In the data rows, 128 means zero.
Here are some numbered points:
[124 122 192 136 142 139 167 117 159  40 114 130 175 161 146  56 104 178
 151 111 179 230  89 134 166 135  59 107 145  35  93  19 156  92 161 138
 136  54 143 126 110 150  74  97  98 172 149 132] 0
[189 124  96 159  97 141 160 160 179 102 157 144 181  21 167   2 172 213
 151 192 222 226  80 229 127 169 137 232 122 128 139  57 143  70 219 135
 135 173 136 187  83 150  76 128 168 161 154  57] 1
[140 126 241 218  73 111 101 162  72  96 156 174 152  74  94 138 126   0
  81 208  89 238 179 134 119 142 182 180 108 144 174 114 132  27 161 184
 118 130 143 140  82 125 118 131  71 138 134 144] 2
[ 17 177 200 111 138 166 120 103  49  89 163 103 165 125 127 141 101 207
 122  91 187 108  68  90 184 132 100  64 132  47  58 123 173 157  77 128
 101 146 171 124 122 124 142 130 146 166 157 192] 3
[ 81  81 125 134 147 147 131 141 143 119 125 124 126 154  85 131  88 163
 130 173 145 120  96  90 160 173 105  33 123 105 116 138 120 118 114 148
  93 162 170 117 125 156 131 125 127  82  94  60] 4
[178 174 202 176  80 138 124 151  97  85 189  93  72 131 114 141 109   9
 110 133  79 185 169 160 104  49 216 179 111 159 168 135  85  95 143  97
 152  91 160 134 154  70 113  96  98 204 145 206] 5
[125 120 154 129  60 119 107 102 207  82 120  80 109 106  70 148 126 122
 137  59 123 117  78 100 202 103  55 175 190 176  94 139  49 105  38 146
 171 117 146 111 134  66 148 104 115 186 113 112] 6
[135 138  66 148 166 168 115 118 133 173 137 110 102 164 141 117 166 162
 141  87 138  87 165 151 156 108 165  84 105 168 208 118  95 145 129  63
 112 124 109 128 185 147 174 184 145 150 107  79] 7
[128 181  49 110 138 123  93 136  87 196 135  92 156 119 192 120 167 173
 146  89 149  64 166 168 132 127 224 191  79 148 165 135 181 173 206 126
 193 112  55 165 142 144 181 111 158 193 164 194] 8
[156  43 135 202 109 105 183 156 100 119  48 225 128 144  89 144  74  40
 141 223 127 192 151  58 112 167  64 118 175 164 165  70 176  39  81 156
 104 161 101 121 138 152  99 166 103  63  35  72] 9
[103 145 156  82 155 109 139 106 160 159 200 103 100 165  50 150 145 172
 166 139  78 142  75 186 121  83 152 145 106 104 111 144 103 178 156  88
 107 104 204 102 107  97  39 171 160 120 147 151] 10
[135 201  63  69 105 104 106  78 107 196 127  48 121 122 210 127 173 170
 142  71 106  51 121 149 134 119 215 255  52 160 140 152 172 178 150 134
 208  96  42 168 142 112 207  88 132 209 191 255] 11
[187 106 116 139 131  31 158 125 155 182  59 224 122  88 118 196 177  94
 128 159  28 144 118 126  64 156  64 136 141 214 182 100 118 133 162 124
 119 153 122 124 108 152  95 156 150  91 142 109] 12
[114 104 131 149 139 148 116 105 141  66 173  90  94 116  86  66 152 146
 135 187 119 204 105 135 166 123 118 156 111  93 176 172  49 133 121 118
 117 100 157 138 105 142  85  78  96 123 188 110] 13
New points follow, each followed by the numbers of its three nearest points above, nearest first.
[ 94  86 121 255  92 116 117 127 119 101 157 151  68 168  63 134  85  86
 178 181 135 136 125 123 100 142 186 109 135 120 205 130  96 112 137 100
  89  88 205 154 101 139 128 141 133 121  87  31] 4 13 7
[155 164  76  79 143  50 108 155 171 141 112 152 131 137  97 205 118 126
 132  98 108  66 114 152 118  66 127 191 186 199 124  98  89 177 124 175
 152 141  94 122 135 129 127 176 194 179 145 152] 12 6 7
[139 131 216 150 138 219 106 109 106  80 205  95  86 177 135  96 146  30
 106 173 100 183 103 146 129 105 170 103  99  79 128 158  57 146  51  99
  23 101 221  88  94 110  79 125 100 111 167 170] 13 5 10
[107 118 147 132 157 132 104 132 129 121 117 126 175 139 106 156 116 132
 108 134 150 118 136 116 121 143  88  64 150  81  92 167 126 114 143 174
 135 145 131 127 115 139 137 148 110  97 105 100] 4 3 13
[113 110 177 123 139 155 153 111 131 115 136 135 141 104  80 137 120 140
 120 145 118 162 107 100 157 177  85  26 132  92 102 142 123  92 135 163
 104 164 177 114 108 153 112 144  99  84  91  81] 4 13 3
[129 147 117  95 166 139 169 128 107  56 179 119  72 134 129  94  30 152
 130 206 172  94 119 105  83 114  93 103 135 121 147 122 134  74 143 117
 134 150 105 159 154 156  94  74 125 135 139 155] 4 13 0
[133 109 188 179 135 134 140 151 120 161  69 141 165 118 147 163 180 109
 146 103 108 156 158  93 154 187 112  57  75  99 104 180 193  77 166 115
 178 160 100 107 170  76 190  89  79 146  37  93] 4 7 9
[ 95  70 169 161  52  52 186  82  66 151  14 229  98 129 170 153 167  82
 127  62  55  91  78  41  92 158 108 197 101 154  93 142 236 124  18 115
 117  65 104 149  72 109 216  58  82  92 153 171] 12 9 6
[115 126 102 114 143 142 141 133 114  69 177 110  98 132 129  88  20 153
 112 180 168  94 124  91 103 127 100  78 142 104 150 142 131  88 128 132
 150 151 137 152 168 178 132  61 137 158 124 128] 4 13 3
[129 107 165 115 160 148 148 131 150 129 111 128 190 133 112 135 125 154
  92 127 151 138 138  99 134 190  71  14 144  90  64 158 108 137  94 172
 118 178 159 100 109 147 126 125 138  75  86  72] 4 3 13
[109 184 100  54 137  78  58 126 178 140 112 114 170 126  79 217 143 143
 124  70 105  47  57 163 173  75 132 202 198 163  99 100  57 236  99 191
 123  85 123 119  85 126 108 231 176 160 187 162] 10 6 7
[ 81  96 104  72  67 133 113 122 200  96 132 114 136 118 114 115 146 114
 107 126 131 139 119  95 100 154  58  63 159 123  47 195  88 177  63 127
 123 166 185  69  86  75  71 126 129   0 144  73] 4 13 6
[106  99 171 125 111 120 144 138 137 114 143 131 121 117 102 133 108 131
  95 154  76 134  89 101 147 169  81  48 107 140 122 157 110 101  93 153
 103 181 175 109 124 154 138 104 114  95 125 105] 4 13 6
[115 141 158 115 141  70 144 104 144 175 170 126 100 174  99 152 136 176
 172 125  78 143  81 173 127  85 157 160 123  90 105 121 126 206 152  78
 120  91 192 104 114 103  68 173 173 168 146 164] 10 13 7
[112  86 158 183 115 143 144 118  45 134 137 140   5  89  95 170 129  89
 123 175  39 126 104  98 100 134  93  64  98 201 174 166 109  99  85 100
  68 190 202 131 167 150 136 104 110  89 102 114] 4 12 13
[202 109 156 133 132 126 172 156 141  92  99 196  76 140 131 104 139  70
 150 162 135 129 173 146  68  86 178 200 108 112 119 153 148 111 130 129
 129  80 119 116 129  91 146  60  97 128 104 140] 5 13 2
[101 127  82 211 113  65  56 155 120 122 131 140 122 100 125 157 141 142
 141 143 134  87 161 143  95 150 185 128 130 137 177 179  82 183 193 131
 158 124 157 138 116 162 149  84 152 148 148  77] 7 13 8
[116  85 162 134 164 163 126 121  98 111 120 151 151 135 107 116 134 148
 113 130 141 155 128  88 159 171  80  50 141  85  98 150 129 104 110 152
  94 148 144 109 112 156 116 127 115  77 105  90] 4 13 3
[161 153 143  71 133 198 119 234 101  72 168 137 160  45 197  67 132 131
  25 130 212 119 207 162  94 102 144 126 120 151  97 133 140  79 129 179
  99 247  90 126 161 130 152 112 168 114 152 143] 4 7 8
